Each row is where one point has got to under a steady rotation. How many ticks took it there?
The counts run from 0 to 751.
1.97 3.23 -1.24 0.22 0.78 -3.00 -0.76 0.51 -0.24 0.25 2.43 -2.80 -1.16
 1.11 0.76 -1.42 1.64 -2.74 -0.59 1.52 1.63 -1.94 1.75 -0.56 -0.27 1.81
 2.52 -2.44 -1.74 0.64 0.71 2.13 -0.28 0.21 -0.38 -1.85 -3.42 3.33 -0.04
 0.39 3.36 0.58 -0.10 0.56 2.69 3.05 -1.94 -0.66 -0.66 1.14 2.98 -0.61
 0.95 -0.12 0.71 -0.04 -0.43 1.57 1.49 2.72 -0.41 0.88 1.24 -6.73 1.14 -> 583
-0.06 3.57 0.87 -2.50 -1.22 -1.82 0.16 -0.37 -1.28 0.08 2.72 -3.68 -2.26
 -1.18 1.52 -0.85 2.41 -2.35 0.05 2.13 0.13 -0.42 -2.02 -0.51 -3.72 2.96
 2.37 -1.04 -1.24 2.06 1.21 1.75 1.64 -1.49 0.33 -1.05 -2.73 2.34 -0.43
 -3.97 3.40 -1.08 1.38 -0.49 1.14 0.15 1.75 -1.98 1.87 -1.37 0.58 -1.41
 -0.82 -2.07 1.29 -2.43 -1.91 -0.86 0.08 3.19 -0.16 2.81 1.11 -2.57 2.39 -> 428
0.62 2.04 -2.01 -3.37 -1.10 -3.31 -0.65 -2.57 -1.57 -1.56 0.95 -0.89
 -2.53 0.29 1.33 -3.76 2.87 -1.64 -2.63 1.38 -0.17 0.27 -1.33 -2.81
 -3.49 0.94 1.40 -0.10 -0.60 0.31 1.44 1.64 -0.68 -4.07 0.77 0.26 -0.21
 0.14 -0.49 -5.30 0.92 0.10 0.88 0.00 -1.32 -0.22 1.65 -1.07 1.94 -0.35
 0.48 -0.04 -2.50 -0.18 0.03 -2.00 -2.36 -1.09 0.57 3.45 0.92 0.53 2.54
 -2.94 3.20 -> 585
1.60 -0.27 0.45 0.01 1.09 2.58 -1.08 0.96 -3.14 1.04 -3.03 -1.71 -1.70
 2.07 -0.69 -0.54 -1.56 -1.60 1.14 1.53 -0.70 -3.26 2.78 3.14 1.39 3.29
 -0.74 -2.80 1.67 3.49 -1.85 1.75 -0.76 3.74 0.97 -0.94 -3.00 0.36 3.54
 1.52 -0.19 3.86 0.83 1.93 0.38 0.78 -0.97 0.77 -1.18 -0.88 0.94 1.18
 0.58 -2.87 0.67 0.16 3.47 0.79 -0.68 -1.28 0.12 -2.13 1.18 -2.18 1.06 -> 169
-0.81 1.91 -0.11 -1.79 1.31 -2.40 0.46 0.19 -0.72 0.17 5.16 -1.26 1.41
 -1.04 -1.27 -3.60 0.75 0.89 -0.03 2.81 -0.92 0.31 -1.81 3.09 -5.85 0.42
 3.30 -2.13 0.01 -2.10 -0.73 1.54 -1.53 -2.52 0.89 0.01 -1.44 4.77 -0.01
 1.18 1.35 -1.59 -0.08 -1.59 2.22 2.10 -2.03 -0.87 1.91 -1.20 1.16 -1.36
 1.68 0.07 -0.33 0.35 0.56 -0.15 2.07 -0.76 -0.55 0.27 -0.17 -4.29 -0.80 -> 362
3.27 3.64 -1.84 -1.23 0.78 3.00 -3.24 -0.47 -3.54 -0.97 -1.98 -4.20
 -1.25 1.21 -1.40 -4.62 -0.06 0.61 1.91 1.01 -3.00 -1.80 2.77 0.70 -0.97
 1.13 -0.13 -2.28 0.42 0.28 -2.62 0.80 -1.10 1.52 2.75 -1.28 -1.32 -1.09
 0.58 1.59 -2.02 2.93 -1.46 1.16 1.19 0.62 -1.22 -0.60 0.91 -1.38 0.22
 -0.62 -0.73 -0.90 1.16 0.81 1.66 1.23 0.42 0.18 -0.76 -3.65 1.37 -4.15
 -0.33 -> 282
-1.35 -2.21 2.59 0.97 1.14 -1.89 2.27 2.73 -2.62 0.28 0.05 -0.96 -0.40
 2.59 -0.25 -1.02 -1.50 0.66 -0.95 0.87 2.48 -2.21 1.63 4.00 -0.99 0.35
 -0.52 -0.93 0.56 1.12 0.66 1.09 -0.50 -2.72 2.59 -1.08 -3.76 1.37 3.58
 -0.49 0.49 -0.59 1.95 0.83 -1.08 -0.57 -5.54 -1.93 0.29 -1.75 1.73 4.19
 0.94 0.16 -0.88 -3.02 2.73 2.71 -1.23 -2.21 0.15 0.02 0.01 -2.78 0.61 -> 307
-1.00 -2.42 -0.82 -1.46 -1.71 -1.40 -0.48 0.70 -4.25 -2.62 -0.73 -1.45
 -2.47 3.19 -1.82 -1.89 -0.68 -0.69 -3.38 0.07 2.57 -2.53 0.74 -0.38
 0.34 0.54 -1.51 -0.44 0.94 3.44 2.34 1.38 -0.97 -1.16 2.19 -2.28 -1.30
 -1.90 2.60 -4.06 0.17 2.16 1.16 1.79 -2.95 -1.77 -0.90 -1.15 2.30 0.42
 1.04 1.11 -1.69 -0.31 0.05 -2.52 0.90 1.20 -0.45 -0.76 1.98 -0.87 3.68
 -1.36 3.70 -> 557
2.51 1.99 -0.86 -2.37 -0.14 2.17 -3.00 0.49 -1.36 -2.93 1.04 -2.78 -0.04
 2.65 -1.14 -2.21 -0.28 -0.91 0.36 0.13 -1.56 -2.65 -0.17 -0.21 -0.57
 1.10 0.70 -2.95 2.30 2.37 0.45 2.47 -2.61 5.83 1.51 -1.59 -1.55 1.19
 1.75 1.01 1.76 0.42 -2.37 1.69 0.23 0.76 -0.89 1.07 1.00 3.11 2.90
 -4.78 1.30 -1.44 0.99 1.09 1.81 -1.65 1.00 -2.02 -0.55 -1.03 0.15 -2.03
 -0.20 -> 1
-1.01 0.09 2.69 -0.46 -0.36 -3.51 3.06 2.10 -0.06 0.16 2.40 -1.33 0.39
 2.05 2.87 0.46 0.92 -0.91 -0.79 0.55 2.25 -1.34 -1.82 1.04 -3.27 1.02
 2.21 -0.48 -0.50 0.45 1.93 1.22 0.00 -2.74 0.59 0.23 -3.97 2.81 2.98
 -2.19 3.52 -3.35 0.63 -0.04 -0.32 -0.38 -5.09 -2.54 0.22 -0.30 1.74
 1.48 1.36 0.31 -1.14 -3.50 0.44 -0.14 -0.93 0.52 -0.80 3.53 -1.14 -1.91
 -0.65 -> 649
3.31 3.88 0.28 -1.07 1.12 2.99 -2.20 1.27 -1.28 -1.18 -1.14 -3.23 0.86
 2.59 1.43 -2.34 -0.52 0.63 2.67 0.31 -2.18 -2.21 1.64 0.83 -0.73 0.90
 0.12 -2.76 1.25 -0.31 -2.07 0.83 -2.07 3.61 1.95 -0.26 -2.52 0.29 2.58
 3.00 0.08 -0.13 -3.34 1.85 1.24 0.48 -4.38 -0.36 -0.32 0.86 1.65 -1.76
 2.13 -0.39 -0.03 0.38 2.34 -0.54 -0.21 -1.28 -2.25 -1.95 -1.50 -2.85
 -3.26 -> 408
-0.11 1.69 1.43 -1.71 0.69 -2.15 1.31 2.31 1.46 2.85 -0.49 -0.18 -0.58
 0.54 6.18 0.84 0.73 -1.47 -0.22 2.57 0.74 -0.41 -0.94 -0.47 -2.09 1.53
 1.70 -1.19 1.19 -0.01 -0.43 0.95 -1.57 -2.67 0.11 2.42 -2.09 0.54 5.28
 -4.72 1.41 -2.48 0.55 0.51 -1.53 -0.91 -1.13 -0.98 -1.38 -2.00 -0.24
 3.16 1.04 0.58 0.20 -3.41 0.36 -2.40 -0.93 2.75 -0.46 2.24 -1.08 -0.48
 -2.31 -> 321
-0.70 1.37 -1.87 -3.22 0.73 0.40 -1.93 1.02 0.28 1.54 1.39 -0.07 1.48
 -1.29 2.12 -1.32 1.13 -1.23 0.14 4.24 -2.69 0.34 -1.77 1.44 -3.42 2.82
 3.46 -2.85 3.52 -1.63 -2.69 0.12 -3.00 0.91 -0.90 2.84 0.06 1.23 4.25
 -1.24 -0.06 0.44 -0.80 -1.10 0.13 1.97 2.09 0.81 -0.05 -1.90 -0.55
 -2.22 1.91 -0.93 0.25 0.00 0.49 -4.12 2.03 0.18 -0.10 -0.92 0.54 0.77
 -2.67 -> 375
-0.41 -1.29 -0.95 -2.76 1.32 0.34 -0.95 1.17 -1.53 1.25 -1.16 0.74 -1.39
 -0.10 0.58 -2.42 -1.01 0.85 -1.61 3.51 -1.31 -0.13 -0.37 1.41 -2.48
 0.00 -0.45 -1.34 4.26 0.38 -1.49 1.15 -3.94 -1.88 1.44 2.10 1.53 -1.40
 5.53 -4.26 -2.25 0.44 1.73 1.01 -3.93 -1.93 1.65 0.62 1.12 -2.31 -1.30
 2.63 -0.89 0.37 0.14 -1.00 2.13 -2.13 0.88 -0.35 1.31 -2.11 0.95 1.25
 -0.82 -> 418
-0.89 -1.07 1.76 0.30 3.06 -0.67 1.27 3.31 -0.63 3.77 -0.11 0.09 0.65
 0.52 1.48 0.38 -1.42 -0.78 0.47 3.15 0.38 -1.78 1.52 4.77 -1.07 2.42
 1.40 -2.78 1.74 0.75 -2.33 1.78 -2.02 0.05 -0.03 1.20 -2.72 2.49 5.52
 0.78 0.85 0.79 1.32 0.43 0.16 1.27 -2.27 0.88 -2.36 -2.23 0.82 3.51
 2.35 -0.94 -0.24 -0.84 3.80 0.19 0.13 -1.30 0.19 -0.49 -0.81 -1.67
 -2.28 -> 278
-1.99 -2.04 -1.08 -1.55 -0.95 0.25 -0.62 1.63 -3.70 -1.02 -1.38 -1.17
 0.58 1.78 -1.34 -3.42 -0.93 2.33 -2.04 1.67 -0.34 -0.09 0.27 2.41 -2.33
 -0.10 -0.92 -0.84 2.77 -0.91 -0.77 -0.85 -3.06 -2.76 2.79 0.45 0.54
 -3.01 4.35 -2.07 -3.19 1.52 0.18 0.40 -2.35 -1.53 -2.41 -1.66 2.68
 -2.85 -1.20 1.07 -0.70 0.53 -0.83 -2.19 1.86 -0.43 -0.09 -2.97 0.20
 -2.63 1.91 0.56 -0.66 -> 748
3.01 3.41 -3.44 -2.54 0.07 1.75 -1.79 -1.93 -2.50 -2.00 -2.22 -1.07 0.09
 1.21 0.12 -5.79 0.95 2.22 0.62 1.54 -3.69 0.48 1.28 0.31 -3.53 -0.16
 0.22 -1.49 0.77 -2.57 -1.89 -0.24 -2.15 -2.80 2.51 0.90 0.85 -1.04 0.98
 0.85 -2.98 1.60 -1.98 0.55 0.28 1.30 -1.59 -0.86 0.87 -2.27 0.05 0.38
 -1.07 -0.04 -1.52 0.12 0.94 -0.04 0.58 -0.49 -1.12 -3.86 0.63 -3.95
 -0.55 -> 580
2.20 0.73 -0.13 0.07 1.33 2.70 -2.15 1.05 -3.06 0.13 -3.00 -1.57 -0.56
 2.18 -0.56 -1.63 -1.44 -1.27 1.17 1.19 -1.53 -3.52 3.36 2.74 1.31 2.73
 0.06 -3.02 1.51 1.83 -2.60 1.31 -1.40 3.71 1.74 -1.29 -2.59 0.36 3.13
 2.76 -0.38 3.57 -0.53 1.94 0.76 1.30 -2.28 0.91 -1.02 -0.53 1.54 0.60
 0.88 -2.27 0.19 0.45 3.00 1.01 -0.26 -1.62 -0.64 -3.12 0.83 -3.41 -0.06 -> 468
0.36 -0.25 1.90 0.38 -1.77 -1.22 0.53 1.14 -2.50 -2.25 -1.80 -2.59 -1.88
 4.26 1.42 0.43 0.30 -2.25 -1.01 -0.77 2.59 -3.51 1.45 -0.33 0.77 2.49
 -0.22 -0.25 -1.42 3.49 2.02 1.69 1.20 0.80 1.54 -2.14 -4.86 -0.30 2.48
 -1.78 2.85 0.23 -0.31 2.25 -0.18 -0.81 -4.24 -2.10 0.21 0.73 2.23 1.27
 0.16 -1.11 -0.22 -3.01 0.51 1.24 -2.27 0.02 -0.22 1.64 0.57 -2.55 2.24 -> 540
1.30 -1.13 -3.55 -3.67 -0.69 -0.34 -1.37 -2.07 -1.64 -3.10 -1.85 3.31
 1.03 2.21 0.50 -2.75 2.45 -2.04 -2.37 2.26 -3.11 -0.52 -1.26 -0.51
 -1.70 2.62 2.65 -2.42 1.82 0.39 -0.72 0.99 -2.18 1.15 -0.37 2.78 0.37
 1.10 2.30 -0.03 0.27 3.15 -1.61 0.59 -0.52 3.05 0.68 2.11 -1.61 0.74
 2.28 -2.08 0.71 -3.11 -1.86 0.56 0.36 -2.38 0.05 -1.53 0.11 -2.38 2.54
 -1.62 1.52 -> 328
0.53 -1.44 -0.15 -1.11 1.89 1.76 -1.94 2.29 -2.19 -0.44 1.16 -1.21 1.48
 2.27 -2.01 -2.49 -2.19 0.45 -0.58 1.83 -0.33 -2.24 1.00 3.28 -0.61 0.60
 0.42 -3.64 3.48 0.75 -1.32 1.41 -4.43 3.72 1.70 -0.68 -1.30 1.12 4.00
 2.34 -0.04 1.19 -1.24 1.62 -0.60 0.75 -3.20 1.50 0.38 0.91 1.98 -1.99
 1.81 -0.02 0.12 1.11 3.91 -0.24 1.54 -4.36 0.09 -1.94 0.07 -1.42 -1.84 -> 61
2.83 3.91 0.51 -2.45 0.19 -2.49 1.69 -3.12 -0.73 -0.90 -0.02 -0.07 -1.62
 0.35 2.89 -2.88 3.09 -0.89 -0.27 1.16 -1.88 -0.37 -0.99 -1.02 -4.63
 1.34 2.32 0.29 -1.84 0.08 0.09 2.38 1.22 -5.02 0.98 0.83 -2.01 2.71
 -0.52 -2.26 1.48 -1.39 0.95 -0.12 0.40 0.89 -0.66 -1.08 -0.66 -1.91
 1.49 2.61 -0.76 -1.90 -1.08 -2.08 -1.55 -0.05 -1.09 3.45 -0.62 1.13
 -0.02 -4.40 1.31 -> 710
-1.68 -0.57 -0.29 -2.36 -1.05 -0.66 0.72 1.29 -2.03 0.18 -2.11 0.70
 -0.61 0.68 2.89 -1.50 0.91 0.64 -1.07 2.44 -0.98 0.97 -1.22 1.28 -3.71
 1.42 0.44 0.02 2.06 -0.92 -0.69 -0.71 -1.41 -4.73 1.66 3.13 0.29 -1.98
 4.85 -4.06 -2.10 -0.47 0.13 -0.66 -2.50 -1.50 -0.55 -2.34 0.90 -4.49
 -1.69 2.77 -0.73 -0.31 -1.41 -3.51 0.80 -1.86 -0.76 0.35 -0.07 -0.36
 1.04 1.51 -1.39 -> 292
1.29 -0.45 -2.57 -2.74 1.02 0.02 -0.22 0.06 -0.67 -0.99 -2.47 3.10 3.17
 2.27 2.35 -2.63 0.84 0.18 -1.20 1.51 -2.55 -0.16 -0.55 0.60 -2.43 0.94
 2.12 -1.52 2.43 -1.97 -1.90 0.22 -4.19 -0.49 0.38 3.90 0.09 0.09 5.02
 0.71 -1.20 0.94 -2.49 0.51 -1.34 1.69 -2.15 1.56 -2.12 -0.47 1.62 0.24
 1.78 -0.60 -2.25 0.04 2.04 -2.31 -0.06 -2.37 -1.27 -2.78 0.07 -0.73
 -2.58 -> 735
-0.23 3.35 1.83 -1.35 -1.04 -1.33 0.49 -0.04 -1.26 0.60 1.60 -4.10 -3.33
 -0.76 2.16 0.19 2.26 -2.55 0.34 1.95 0.79 -1.06 -0.71 -0.05 -2.65 3.52
 1.74 -0.88 -1.14 2.58 0.91 1.65 2.19 -1.35 0.52 -1.57 -3.49 1.83 0.58
 -4.55 2.97 -0.73 1.95 -0.37 0.78 -0.75 1.44 -2.54 0.98 -2.10 0.23 0.36
 -0.62 -2.19 1.31 -2.73 -1.78 -0.15 -0.89 4.15 0.23 2.73 1.15 -2.26 1.98 -> 727
1.94 0.78 -0.92 -2.72 -0.76 -0.27 -0.60 -1.75 -2.77 -1.08 -2.82 -0.86
 -4.15 1.75 0.33 -3.31 0.21 -0.16 -2.19 0.77 -0.58 -1.13 0.37 -1.60
 -1.41 -0.10 -1.86 0.18 0.55 2.91 1.05 2.39 -0.49 -3.17 2.77 -0.77 0.30
 -1.78 1.61 -5.04 -0.96 1.20 1.63 2.04 -3.25 -2.48 1.48 -0.50 2.08 -1.15
 -0.04 2.80 -2.85 -1.40 0.68 -2.10 -0.36 0.18 -1.20 2.04 1.45 -1.26 2.18
 -1.84 3.47 -> 227
-0.83 -2.87 -1.69 -1.57 -1.17 -0.58 -2.07 2.36 -2.37 -1.15 -1.72 -0.89
 -1.98 3.56 0.47 -0.78 -0.81 -2.17 -3.48 1.01 2.49 -2.65 0.90 -1.27 2.12
 1.40 -0.96 -1.76 2.37 3.06 1.63 0.92 -2.81 1.49 1.10 -0.38 -0.72 -3.11
 5.58 -4.53 0.36 2.35 0.27 2.61 -3.32 -1.84 0.02 0.48 0.74 1.20 0.51
 0.05 -0.47 0.13 0.83 -2.33 1.20 -1.15 -0.30 -0.95 1.81 -0.78 2.74 0.62
 1.56 -> 72
1.44 0.03 -2.88 -2.09 -1.30 1.92 -3.65 0.06 -2.88 -3.34 -2.19 -1.28 0.46
 3.62 -0.40 -2.10 0.72 -1.83 -1.07 0.21 -1.35 -1.98 1.34 -0.84 0.45 2.75
 1.00 -2.69 2.16 1.56 -0.07 0.43 -1.98 4.66 0.66 -0.28 -1.52 -1.54 2.90
 0.87 -0.28 3.36 -3.07 1.87 0.17 1.52 -1.04 0.70 -0.09 1.76 1.72 -3.91
 0.51 -1.80 -0.37 0.05 0.84 -1.90 0.42 -2.52 -0.61 -2.33 2.52 -0.99 0.48 -> 485
-0.50 2.65 0.00 -3.39 -0.16 -0.15 -0.55 -0.06 -0.71 -0.27 3.58 -1.67
 1.17 -1.76 0.01 -2.38 2.08 -0.62 1.14 3.17 -3.23 0.91 -3.65 2.38 -6.51
 1.83 3.83 -2.58 1.33 -0.44 -1.48 0.93 -1.06 -0.11 0.26 1.27 -0.81 3.38
 0.60 -0.57 1.28 -1.77 -0.68 -1.78 1.40 1.95 0.92 -0.60 1.57 -1.33 0.75
 -3.38 1.43 -1.83 -0.50 0.27 -0.58 -2.99 1.42 -0.53 -1.20 0.52 -0.45
 -0.86 -1.32 -> 189
0.53 1.77 0.76 0.57 -0.57 -3.21 0.63 0.97 -1.95 -0.65 1.98 -3.55 -2.54
 1.96 0.21 -1.49 1.08 -1.42 -0.97 0.25 2.75 -1.84 1.40 -0.11 -0.73 1.54
 0.82 -0.82 -2.61 1.38 1.81 1.61 1.27 -2.39 0.96 -2.90 -3.91 1.70 -0.14
 -1.41 2.67 -0.15 0.69 0.61 1.25 0.74 -3.66 -2.43 1.17 -0.27 2.16 1.19
 -0.07 0.18 0.24 -2.16 -0.21 3.06 -0.46 1.92 0.27 1.37 1.35 -5.86 2.41 -> 68
3.49 3.91 -1.23 0.03 1.58 1.16 -2.98 1.13 -1.72 0.51 0.52 -4.52 -1.40
 0.54 -0.44 -2.58 0.13 -1.27 1.54 1.80 -0.42 -2.76 3.18 0.80 0.20 2.30
 1.41 -3.83 -0.01 1.05 -1.60 1.54 -1.14 2.96 0.75 -2.28 -2.92 1.15 0.55
 2.02 1.06 2.21 -0.91 1.73 2.63 1.89 -1.47 0.30 -0.08 0.23 1.41 -1.75
 0.77 -0.74 1.52 1.64 1.17 1.35 1.36 1.08 -0.60 -1.37 1.19 -5.64 0.21 -> 283
